In the rows, 128 means zero.
The rows of M fall into a few groups, which share some directions, and each row is roughly a mix of its group's hidden directions, except some rows that fit no group.
M (120 x 11):
[[123  92  90 112 116 109 176 111 152 151 158]
 [150 140  72  74 104 133 124 131 106 112 126]
 [109 135 124 102 170 102 137 139 166 153 175]
 [ 69  93 111  97 111 131 135 104 151 108 144]
 [ 85 127 132 101 126 124 166 136 186 151 135]
 [ 97 193 101 126 134 126 126 146 168 124 145]
 [ 54 120 119 112  96 151 127 128 147 135 143]
 [120  85 114 127 143  87 159 124 109 113  78]
 [106 106 142 147 125 111 124 101 143  69 171]
 [ 89 115 108 116 142 118 110 124 168 162  78]
 [132 119 121 105 131 151  77 130 153  69 113]
 [143  85  81 112 123 131 136 124 106  94 170]
 [ 86 136  68 140 137 126 147  88 126 125 104]
 [137 174 108 123 126 142 129  77  89 131 162]
 [133 106 140 148  99 125 125  95 111 170  73]
 [125 158  96  97 118 143 109 137  71 140 159]
 [ 90 152  69 153 133 152  95 113 124 133 137]
 [108 127  92 138 119 165 135 106 156 188 128]
 [129  85 113 112 135 172 101 122 173 112 101]
 [130  97 137 134 131  60 176 136 130 127 123]
 [161 154 116 110 167 101 130 152 177 150 141]
 [157 172 136 110 111 110 160 131 103 128 180]
 [100 120 109 114 136 105 147  87 142  68 144]
 [ 98 132 115 117 156 128 148 119 170 160  74]
 [144  77 138 145  88 135  83 113 113 103 120]
 [ 88 167 126 142 141 127 166 100  84 111 114]
 [117  71 114  93 136 137 135 124 137 108  77]
 [160 144 166  97 146 161 133 134 153 173 113]
 [128 158 121 119 138 182 107 102  97 172 134]
 [125 130 106  98 100 139 118 150  85 180 103]
 [135 106 113  98 177 103 137 101  80 135 143]
 [109 147 111 136  83 168 114 141 134 139  75]
 [ 86 122 140 105  71  95 155 115 118 134 143]
 [125 151 171 108 187 134 116 126  90 143 125]
 [158  86 102  99 139 106  98 112 140  93 156]
 [ 91 152 164 152 115 138 130 157 137 150 179]
 [157 133 176 165 117  97 150  88 131 114 142]
 [166 102 115 156 110 146 178  97 116 119 153]
 [157 109 156 111 111 117 163 164 180 134 117]
 [124 146 160 125 141  77 176 164 114 141 127]
 [123  79 104 133 110 131 120 136 170  75 129]
 [147 125 125 165 138 128 128 112  84 184 157]
 [ 88 149 155 150 133 129 116 150 145 144 188]
 [127 149 132 104 138 144 109  96 145 195 152]
 [ 83 151 114 106 129 151 125 150 116 189 128]
 [109  99  64 122  92 125 143 139 150 104 120]
 [118 157 140 132 129  80  72 136 111 137 162]
 [149 140 152 175 132 114 109 157  77 118 149]
 [143 142 145 117 147 135 175 124 187 154 107]
 [199 148 123 130 103 137 113 164 126 136 110]
 [107 104  90 128 134 127  86 123 176 166 136]
 [ 97 119 112 121 116  85 155 183 120  99 140]
 [ 80 119 142 130 102 130 127 128 147 101 189]
 [119  87 140 124 125  93 155 178 157 107 108]
 [ 89 108  81 114 114 112 144 175 128 102 140]
 [122 129  93 114 153 173 125 105 183 107 131]
 [128 131 136 165 105  98 163  88 124 160  92]
 [108 182 154  93 131 150 102 127 146 164 135]
 [154 175 115 142  81 141 114 156 147  95 132]
 [123 161 113 156 179 106 123  94 107  93 120]
 [151 131 148 132 142 132 121 147  62 169 151]
 [131 112  85 128 103 187 156 107 142 108 128]
 [160 132 184 143 134  83 150 128 110 103 118]
 [121 112 102 109 139 124 176 101  89 173 124]
 [156 161 145  92 116 112 157 158  99 138 167]
 [143 110 104  78 146 150 134  88  84 120 130]
 [102 145 116 171 108 166 163 142 128 143  87]
 [117 138 158 134  69 155 142 168 142 149 144]
 [101 155 128 130 136 142 151 146  67 142  88]
 [130 136 141 135 137 140 103  70  73 146 113]
 [111 106 128 121 156  68 121 153  90 124 101]
 [127  83 118 138  74 122 118  93 100 111 148]
 [151 112 166 171 115 121 121 116 102  82 157]
 [114 145 106 135 120 141 152 154  65 145 165]
 [ 91 130 113 152 165 137 130 142 183 144  97]
 [111 108 117 120 128 107 136  90 131  62 158]
 [131 176 122 120 136 144 101 120  78 138 173]
 [ 85 131 113 104 149 138 114 146 154 189 130]
 [144 103 132 143 129  80 145 157  90  87 147]
 [115 176 114 136 139  98 188 114 126 150 132]
 [105 150  90 102 104 152 116 128  67 131 130]
 [164 135 111 142 173 115  69 139 144 142 134]
 [131  70 116  94 128 140 120 123 135  73 116]
 [139 109 130 143  82 162  98 145 154 137  82]
 [168 172  94 122 161 124 106 142 101 149 107]
 [147  96 148  81 120 145 115 123  85 147  91]
 [121 198 124 121 126 129 156 158 111 147 155]
 [144 154 185 154 156 122 106 105 103 123 157]
 [149  93  94 134 123 140  89 114 161 117 174]
 [145 186 130 133 110 108 164 136 118 155 167]
 [138 117 158 106 135 133 115 202 151 138 134]
 [ 84  87 130 118 166 114 120  94 106 129 161]
 [157 127 149 130 121 170  83  80 111 145 123]
 [ 99 112 111 160 135  93 144 139 130 189 112]
 [175 148 113 112 157  96 117 147 160 119 168]
 [116 118  96 128 118 103 166 156 169  86 149]
 [119 140 114 128 131 153 120 100 144 203 145]
 [111 116 124 108 183 106 157  95  88 143 127]
 [169 180 127 155 142 120 135 146 157 130  89]
 [167 106 145 102 109 116 159 111 139  77 153]
 [177 102 116 131 116 127 113 119 157 103  74]
 [155 123 138 122 156 146 123  77  81 149 100]
 [ 91 121  78 112 108 140 180 142 124 146 140]
 [151  86 146  97 102 135 105 116  79 128 102]
 [ 86  97 114  83  86 140 159 117 138 119 132]
 [123  87 100 121 138  89 147 104 149 178 140]
 [111 122 136 116 120 114 158 146 146  74  75]
 [105 101  84 157 114 126 119 127 167  81 137]
 [144  97  97 120 134 143  73 124 139 144  82]
 [162 118 144 182 131 104 135 120 101 161 161]
 [145 134 146 148 125 140  93 101 190 159 137]
 [ 91 165 135 126 143 124 105 147 112 189 118]
 [175 142 138 144 103 129 138 128  71  92 135]
 [127 117 101 144 119 163  84 115 186 137 138]
 [132 135 133 136 140 142  90  94 164 189 130]
 [158  95  93 130 110 153 152 102 131 112 177]
 [108 182 148  90 131 137 120 139 112 167 160]
 [ 92  90 129 153 163 120 124 129 163 109  85]
 [109 125  89 162 134 153 108  81 161 103 129]
 [128 119 184 146 163 100 156 113 139 136  91]]
Here is one row from each group, named. Which group is each of the other rows in?
[156  91 120 142 145 124  57 125 135 119 141]  Y
[104 138 105 127 126 181  91 120 163 135  91]  E
[ 94 137  74 100 128 131 147 143 107 162  97]  A

[115 150 132 117 137  88 185 163 126 158 114]  A
[128 154 145 151 109 100 141 118  84 182 109]  A
[119 182 159 143 128 166 129 136  92 142  98]  E
[157 129 151 154  91 119 148 123 147  66 135]  Y
[125 143 117  83 135 132 132 139  67 124 171]  E
[112  71 146 120 138 125 101 144 111 126  75]  A
[172 127 141 141 140 110 118 123  75 102 170]  Y
[132  95  94  83 141 123 123 122 172 147  93]  Y
[ 96 172 119 152 149 103 141 175 134 154 145]  A
[145 133  93  98 102 139 137 152 148  92 178]  A
[118 169 113 120  85 157 138 143  73 132 122]  Y
